The rows below come in pairs that one turn or mirror swaps. Which row does each named row swap with?
Bibo: [-13 -16 -15  25  17   5  -4   8  -7 -20 -16  -3  12  -4  -2  -9   3  -8]
suv: [-11   5  -7  17  15   9   2  -9 -16 -24 -18   2   0  -9 -13  -3   6  -1]
Dalif: [-12 -23 -15  27   4  15   1  12  -3 -25 -14  -7   7 -20 -15 -11   8 -15]
mufo: [-15 -23  -3  22  15  16   0   2 -10 -22  -2  12   0 -21 -18  -6  12   4]
Pofiv: [-11  -9 -17  25  20  16   2  20 -12 -16  12  -9   3 -11  -4  -1  15  -4]
Lolot: [-13   3  -1  30   5  10  -1  11   2 -22   3  -6 -10 -19  -9 -13  15  -3]
gal: [ -1 -11 -26  20   5  24  12   5 -16 -16 -10  -4   5 -14 -14   6  14 -10]
Sedos: [-27  -6  -1  23   6  15  -2   4  -4 -19  -7  -4  -8 -27 -16   5  10  -6]
nulo: [ -3 -17 -19  21  -4  16   4   8  -7 -16   1   0  -1 -33  -6   4  14  -7]
Rasep: [-10 -14 -21  20  -3  18   6  12 -19 -23   4  -4   6 -23  -9   5  13  -7]
gebab: [ -9   6 -17  19   9   6  -3  13  -6 -15   1  -7  11 -17   4  -7   9 -18]
lezag: [ -9  -3  -9  20  19   3  -2   0 -14 -20 -17  -1   8  -1  -3  -8   3   0]
fis: [ -7   6 -16  18  10   1  -4  14  -7 -12  -1  -5  10 -15   2  -9   5 -15]
pase: [  5 -17   3  19   6  16   0   4  -3 -16  -6   2   1 -13 -16 -13  13  10]
Bugi: [-13  -5 -12  31   3  28   5   4  -5 -31   1   2   5 -20  -2  -6  18  -8]
Muz: [  4 -19   2  20   8  10   1   2  -1 -16  -6   2   4 -13 -15 -10  15  10]
mumem: [ -1   5   2  19  15  16   1   8   1 -12   6   3   3  -8 -16  -5  23   2]
Bet: [-11 -24 -16  26  11   7   0  13  -4 -23 -15  -7  11 -13  -3 -11   4  -7]
Bagi: [  0   3   5  18  10  18   0   6   1  -6   4   3   4 -13 -11   1  19   2]
faber: [-12  -5  -8  20  -2  19   3  10  -7 -30  -3  -6  -2 -11 -21  -9  21 -17]
pavol: [ -6   4  -1  17  11  17   0   6   3  -5  10   5   1 -17 -10   2  18   2]
Firop: [-16 -13 -14  22  17  24   2  10  -4 -10  -1  -3 -10 -30  -6  -4   4  -9]
lipe: [ -3   3 -21  23  16  -1  -5  13  -7 -11  -1  -5   5 -12  -2 -11   8 -16]
Feve: [ -7 -22   3  22  10  15  -1   3  -4 -21  -6   5   3 -18 -13 -10  13  13]
liva: [ -2 -13 -12  21   4  17   1   9   2  -5   3   7   0 -31  -8   5  11   0]
Lefu: [ -3   2   1  19   9  15  -2   6   3  -7   8   3   6 -11 -12   2  20   2]
Pifi: [-13  -4 -10  21  21   3   0   0 -14 -21 -16   1  10  -1  -8  -5   2   1]
Dalo: [ -7   5 -19  22  10   2  -4  12  -6 -13  -3  -2  11 -13   4  -6   3 -14]
bame: [-10  -8 -22  24   9  29  12   2 -11 -28  -3   1   6 -17  -8   5  18  -6]
rol: [-10   6  -1  20   3  16  -2   6  -5 -19   6   0   2  -4 -20  -2  22 -11]
Numi: [ 12 -11  -8  19   5  13   3   2  -4  -9 -11  -8   2  -6 -15  -6  12   6]
muzad: [  8 -10 -20  19   4  15   7  -1 -10  -7 -14 -10   0  -8 -17   1  13  -4]
bilu: [  5  -9 -21  19   7  18   7   0 -11  -7 -14 -10   2  -9 -17   4  11  -7]
sekar: [-30  -2  -5  19  11  20   1   7  -6 -23 -11   1   8 -26 -10   3  10  -4]
bifo: [-18 -12 -21  22  18  12  -8   6 -16 -13   5   2  -9 -19 -20  -2   8  -5]
mog: [-14   3  -6  21  11  15   0  -8 -11 -21 -18   3  -9 -24 -16  -2   7  -4]
nud: [-21   2  -6  21   9  16   0  12  -6 -24 -11   0  16 -23   2  -1  12 -13]
fipop: [-11 -16 -14  22  17   2  -2   9  -7 -21 -17  -5  14  -7  -4 -12   4  -4]
zoka: [-15  -3 -13  21  12  20   2  -1  -7 -15 -15  -5 -12 -34 -12  -5   8  -8]
bis: [ -9   6  -6  17  13  10   3 -10 -16 -23 -17   5  -1 -11 -14  -3   7  -1]
Lebov: [ 12 -14  -5  21   1  10   3   2  -6 -10 -11  -8   1  -9 -17  -8  13   2]
ketu: [ -9   0 -20  16  12   4  -8  11 -14  -5   6  -2  -3 -14 -13  -5   5 -15]

mumem is swapped with lipe
Lolot is swapped with Pofiv
gebab is swapped with pavol
Feve is swapped with Bet
rol is swapped with ketu

